Each path is a new rotation, seen through one point. The rows after it are directions, each followed by how far the rotation turns it, in degrees per step (0 if it stays put).
Each turn is a multiple of 5 degrees from 10 to 175, or 0.
Each row of a path follows its step; steps can be skipped.
Rotation 1:
step 0: [-2.03  0.66 -2.12 -4.30  0.75 -4.78 -4.65  4.17 -0.45  3.03  0.52  2.13
 -1.13 -1.16  2.01  3.84 -1.94  4.18 -1.99 -1.06  0.52  1.77 -2.63 -3.57
 -1.98  2.28  1.33 -0.65 -0.98  0.67 -2.38 -0.91  1.17 -1.19 -1.56  2.36
 -0.59  0.25  4.92 -1.38 -1.82  2.42 -0.22  0.97  0.49  0.04  3.98  4.17
 -1.84 -0.18 -1.43  4.67]
step 1: [-1.35  0.34 -2.42  2.32 -2.89 -4.30  1.03  0.58  1.94  0.18  2.25 -3.25
 -2.41  2.30 -0.45  0.12 -0.87  0.63  2.84 -1.68  1.10 -0.90 -1.88  0.37
 -0.38  4.22  3.61 -0.74  1.91 -1.74  0.85 -2.14 -0.68 -5.00  0.00 -2.46
 -1.11 -2.00  0.02 -1.93 -1.81 -3.37  1.14 -2.77 -3.50  0.09 -6.15  4.73
  2.33  0.43 -2.39 -4.27]
step 4: [ 0.51 -1.37 -2.89 -0.50  4.35 -0.64  1.24  4.54  2.48 -2.22 -1.73  2.16
 -1.84 -0.12 -3.51 -1.57  1.52  0.37 -0.06  1.38  3.18  3.94  4.47  3.09
  0.04  3.50  0.11 -0.10 -0.13 -1.07 -0.63  0.80 -1.48 -3.55 -0.24  0.05
  1.78 -1.78  0.17  2.08  2.47  1.73 -1.52  0.14 -4.19  6.02  0.77 -5.82
 -0.63  2.56 -1.15 -1.29]
step 5: [-1.98  2.68  0.70 -0.75  1.95  3.59  0.19  4.50  0.36 -0.17  2.59  1.21
 -0.14  1.44  2.67  1.56  4.35  1.17  1.20  0.68  2.03 -1.96 -5.55  0.64
 -0.23  0.21 -1.13  0.61 -3.18 -1.87 -1.83  1.02  1.68  1.24 -1.57  1.46
 -4.69  2.51 -1.27 -2.45 -3.90  4.93  2.43  1.55  3.59  3.77 -2.30 -3.20
  3.92  0.03 -1.50  0.18]
step 6: [ 0.72 -1.66 -2.19  1.05 -0.04  1.51  0.65  0.00 -0.95  2.22 -0.69 -4.15
  1.76 -2.91  2.25  0.55 -2.64  0.98  2.46 -3.56  0.27 -0.08  1.24 -0.48
 -2.45  2.98 -3.80  0.66 -2.76  2.77 -0.21 -4.05 -2.03 -1.95 -3.86 -2.13
  0.19  2.28  4.33  0.08 -0.48  0.38  3.07 -4.59  6.84 -3.97 -2.51  1.24
  0.27  1.41  2.39  1.34]
step 10: [-4.95 -2.82 -0.57 -0.17 -0.18  0.44  0.66  0.65 -0.23  2.56  0.24 -2.66
 -5.72  3.31  0.36 -2.24  0.30 -0.18  2.04  3.51 -1.41  5.67  2.90 -1.17
 -2.97 -4.42 -1.12  2.36 -1.21  0.51 -3.73  3.91  2.93 -2.64 -0.39  1.69
  0.53  3.90 -0.21 -2.25 -2.46 -0.38 -1.50  0.82  0.71 -0.53  3.92 -1.82
  1.47  1.85 -1.46 -1.19]
step 13: [-1.28  2.70  0.09  4.04  3.03  0.05  0.83  0.72  4.27 -0.15 -0.80 -4.46
  0.61  4.87  4.18 -0.73  0.85 -0.42  0.28 -0.52 -2.79  1.05  2.93  1.12
  0.58  0.70  2.04  2.88  4.64  0.26  2.50 -4.23 -1.76  2.78 -0.41  1.05
 -2.70  0.96 -0.47 -3.62  1.33 -4.53  5.48  3.01 -1.33 -1.14 -0.15 -0.20
  0.21 -0.85 -1.59  2.18]
step 14: [ 1.38  2.50 -0.75  4.43  1.18 -2.28  1.95  1.00 -6.07 -3.22 -0.38 -0.13
  2.09 -0.40 -3.30 -3.63  1.65  0.01  1.86  1.04 -2.36  1.08  0.48 -1.55
  4.70 -3.79 -2.20  0.94 -1.67 -0.88  1.04 -0.49 -0.03  0.05  0.61 -2.04
  1.18  1.51 -5.13  0.90  5.45 -1.61 -0.23 -3.26  3.22  1.26 -2.69 -3.20
 -3.22 -0.94  0.33 -0.54]
step 15: [-2.73 -1.87  1.70 -7.92  1.90  3.46 -1.20  1.09 -1.69 -1.15 -0.70  5.00
  3.35 -2.62 -4.07 -1.40  4.36  1.57  1.53 -1.67 -0.74  0.95  1.05 -0.67
 -0.78 -1.38  0.79 -0.57  1.02  0.02 -0.15  1.30 -0.50  0.41 -0.68  7.12
  3.08  0.75  2.50  0.96 -1.00 -1.97 -0.87  1.93  2.46 -0.97  0.89 -3.86
 -0.71  1.21  1.65 -0.66]
Speeds:
[-0.04  0.52 -0.13 -0.35 -0.61 -0.17  0.57 -0.94 -0.19  0.24 -1.35 -0.68
  0.21 -0.29 -0.32  0.03 -0.71  1.64  1.07 -0.12  0.58 -0.16  1.04  0.64
 -0.06  0.47  1.22 -0.55  0.26 -0.31 -0.37  0.25 -0.31  1.17  0.73 -1.01
 -1.25 -0.02 -0.84  0.08 -0.70  0.04  0.71  0.31  0.50 -0.14 -0.91  1.45
 -0.70  0.43 -0.41  1.28] : 65
[ 0.94  0.38  1.43  0.62 -0.95 -1.21  1.02  1.06 -0.86 -0.22  0.14 -0.11
  1.15 -0.13  0.51 -0.51  1.14  0.23  0.05  1.98  0.22 -0.55 -0.45  0.32
 -0.29 -1.31 -0.28 -0.60  0.18  0.06 -0.41 -0.70 -0.01  0.15  0.83 -0.10
  0.33 -0.66  0.84  0.00  0.11  1.12 -0.07  0.22  0.64  0.16 -0.34  0.19
  0.84  0.80  0.27  0.60] : 120
[ 0.53  0.57  0.14  0.25 -0.69  0.22  0.42  0.10  0.35  0.47  0.26  0.13
 -0.79 -0.42  0.92  1.08 -1.09 -0.22 -0.27  0.79  0.74  0.04 -1.13 -0.83
 -0.82  0.68 -0.40 -0.40  0.29  0.69 -1.29 -0.75 -1.38  0.19 -1.25  1.31
 -0.58  0.53 -0.38 -0.07  1.16 -0.84  0.15 -0.40 -0.28 -0.37 -1.20  1.21
  0.11  0.61 -0.02 -0.40] : 65
[ 0.09 -0.25 -0.21  0.24  0.87  0.65  0.00 -0.25 -0.84  0.46  0.51  0.21
 -0.45 -0.14  0.13  1.07 -0.36  0.40  1.33 -0.21  1.27 -0.35 -0.64 -0.15
  0.11  0.64  0.15 -0.17  2.42  0.97  1.10  0.07  0.99  0.89  0.70  0.16
  0.42 -0.89 -0.21 -0.33 -0.29  0.35 -0.18 -0.08  0.07  0.01 -0.55 -0.88
  1.86  0.21 -0.08 -0.42] : 100
[ 0.83 -1.27  0.26 -0.13 -0.93  0.82 -0.19  0.12  0.41 -0.77 -0.04 -0.20
  0.50 -0.88 -1.43  0.25 -0.48  0.22 -0.02 -0.56 -0.83  0.86  0.09 -1.45
 -1.37 -0.44  0.27 -0.75  0.52  0.02 -0.62  1.23 -0.36  0.86  0.42  0.82
  0.53 -0.92  0.36  1.19  0.51  0.05 -0.23 -0.82 -0.26  0.16  0.37 -0.40
  0.24 -0.52  0.48  1.42] : 90
[-0.80 -0.60 -0.06  0.46  0.08 -1.05  1.42  0.50  0.62  0.66  0.58  0.57
  0.47 -0.16 -0.91  0.67 -0.06 -1.53 -0.15 -0.15  1.41  0.37  1.28 -0.31
  0.16 -1.13  0.35 -0.73  0.70 -0.14 -0.71  0.46  0.22 -0.08 -0.68 -0.76
 -0.23  0.17 -0.23 -0.79 -0.17 -0.39  2.19 -0.17 -0.76  0.25  0.46 -0.03
  0.39 -0.36  0.45 -0.14] : 120
